Some points:
[-22.  54.   3.  44.  31.   0.  28.   9. -12. -36.  45. -11.]
[-25.  -1.  39.  -9. -20.   3.  15.  22. -26.  20. -34.  44.]
[-27. -61.  -6.  -6. -19. -35.  34.  -8.  33. -23. -31.  -6.]
[-24.  39. -17. -33. -13.   2. -17. -44. -25.  32.  42. -33.]
[ 27.  24.  23.  40. -24.  58.  -6.  27.   1. -46. -15. -32.]
[ 12.  -8.  13. -27.  -3. -28. -35. -31. -20.  50.  30. -33.]
[-29.   3. -39. -21. -21. -35.  55. -29. -28.   4.  17. -20.]
[ 17. -48.  59. -25. -21. -34.  36.  31. -40.   9. -57.  49.]
[-34. -53.  26.  -7.   3.  11. -45.  27.  -8.  -6. -48.  31.]
[ -1.  -6. -24. -34.  -4.  36.  -3.  20. -32. -49. -11.  15.]
[-35. -37.  19.  14.   3. -26. -28.  25. -11.   8. -21.  40.]
[-26.  51.  -9. -36.   1.  55. -16. -49.   4.  21.  66.  -7.]
[ 18. -26. -46. -41. -22.  -4. -26.  13.  47. -57.  43.  20.]
[ 16.  32. -21.  16. -25.  26.  39.  35.   1. -41. -55. -46.]
[ 50.  26.  13.  44.  46.  51.  37. -41.  -8.  41. -17. -34.]
[  6.  -6. -35.  34.  36. -20. -28. -10.  23.  20. -20.   3.]
[-24.  30. -22. -30.  -8.  -6.  52.  21. -16. -53.  20. -14.]
[-12.  23.  -2. -22. -12.  -7. -28.  26. -20. -40.   7.  23.]
[-30.  14.  10.  28. -14.  48.  39.  23. -32.   4.  43.  38.]
[ -5. -29.  -8.  13. -19. -10.  37.  21.  55. -44. -43. -38.]
[-10. -37.  43. -36. -15. -12.  68.   6. -20. -28.  74.  50.]
[ 17.  15.   6. -17. -13. -11. -36. -35. -41.  61.  18. -40.]
[-19.  37. -12. -23. -13.   7. -41. -26. -31.  39.  -8. -30.]
[-13. -58.  -9. -25. -22. -34.  48.  25.  36. -43. -29. -42.]
[-40.  27.  -9.  47.  -9.  72.  44.  20. -29.   0.  55.  14.]
[ 19. -46.  66.   7. -16. -25.  50.  32. -24.   1.  10.  28.]
[-27. -10. -21. -22. -16. -21.  36.   9.   1.  -6. -29. -37.]
[ 20. -51. -22.   1. -11. -20.  42.  26.  60. -42. -15. -40.]
[-16. -61. -17.  -9.  21. -28. -42.  -5.   4.  27. -51.  15.]
[-17. -12.   1. -31.   1. -24. -32. -29. -13.  34.  13. -16.]
[ 10.  37.   0.  13.  18. -18.  44.  -3. -27.  17. -32. -45.]
[ 20. -50.   0.  20.  39. -15. -42. -11.  47.  45. -30. -10.]
[ 60.  27.  15.  53.  43.  32.  31. -29.  -5.  51. -29. -37.]
[  3. -15. -11.   1. -20.  52.   7.  35.  41.   5.  19.  52.]
[-26. -24.  33.  21.  31. -12. -13.  13.  43.  26. -43.  49.]
[ 61.  22.  46.  -5. -10.   6. -28.   5.  37. -38. -10.  50.]
[-36.  40.  -9. -22.  -9. -19.  17. -24. -13.  20.  65. -34.]
[-28.  41. -29. -19.  -7.  50.  52.  28. -23. -49. -32. -40.]
[-30. -58. -18.  -1. -22. -32.  28.  -7.  33. -41. -43. -12.]
[ 51.  51.   5. -15. -17.  11. -44.  -8.  54. -37.  32.  44.]
[ 21. -28.  25.  28.  47. -18. -28. -20.  76.  39.   9.  22.]
[-21.  -9.   3. -51. -13. -14. -40. -57. -23.  28.  56. -30.]
[-26.  40.  18. -27. -22.  15. -14.  11. -13.   7. -27.  33.]
[ 54.  28. -26.  24.  22.  57. -24. -52. -24.  38. -37. -22.]
[ 51.  46.  15.  65.  51.  14.  40.  -9.  11.  46.  -9. -32.]
Along one direction, these points spread out more than along any other. For each point below, how far along it does it lie, from 0 to 99? 50 is the average, and the first point above lies past it.
[ 60.  -8.  29. -18. -19.  34. -43.   9.  -3. -35. -32.  39.] 43
[ 62.   9.  -1.  18.  -6.   8. -34.   1.  47.  -1. -18.  14.] 51
[ 46.  38.   5. -24.  -9. -22. -31. -24.  62. -16.  49.  44.] 54
[ 35. -14. -28.  49.  52.   8. -28. -22.  41.  38.   8.  22.] 60
[-38.  26.  25.   7. -22. -13. -18. -13. -23.  12.  56. -42.] 65
[-34.  42. -16.   3.  19.  18.  48.  25. -28. -53.  54.  -2.] 55
[ 26.  34.  -6.  23.  38. -23.  40. -10. -14.  17. -22. -28.] 61
[-33. -31.  20. -33. -11. -23. -39. -18. -19.  33.   1.  -3.] 50
[-31.  -3. -26.  64.  14.  20.   2.  20. -31. -14.  31.  21.] 53
[ 53.   1. -26. -32. -14. -12. -37. -17.  61. -28.  54.  49.] 47
[-36. -45.  23. -16. -23. -27.   5.  13.  45. -47. -31. -19.] 24
[ 24. -35.  51. -32. -25. -23.  45.  19. -29.   7. -54.  54.] 29
[ 30. -55. -22.  50.  57. -29.  -7.  11.  40.  38. -43.   6.] 41
[-28.  37. -12.  56.  26. -35.   5.  29. -34. -37.  41.  38.] 51
[-29. -22.   9. -22. -14.  -8. -27.  -6. -29.  16.  11. -34.] 53
[-37.  44. -15.   1.  14.  -6.  47.  24. -31. -45.  21. -14.] 52
[-35. -19. -25.  -6. -22.  59. -30.  14.  27. -17.  24.  -4.] 48
[-28.  31.   2. -33. -21. -19. -41.  10. -19. -17. -21.  23.] 47
[ 48.  18. -15.  47.  18.  67. -29. -40. -24.  42. -13. -14.] 78
[ 25.   6.  -2.  38.  12.  57.  -5. -16. -36.  42. -17. -23.] 70
[-12.  11. -17. -17.  -3. -31. -31.  -6. -27.  38. -31. -15.] 56
[-24. -43.   9.  -3.  15. -22. -38.  12.   1.  23. -31.  16.] 40
[ 57. -21. -30. -27. -20. -36. -33.   4.  49. -18.  44.  51.] 40
[ -6.  -6.   2. -21. -13. -34. -31. -35. -30.  46.  18. -41.] 64
[-25.  28.   3.   5.  20.  -8.  46.  30. -41. -39.  16. -17.] 50
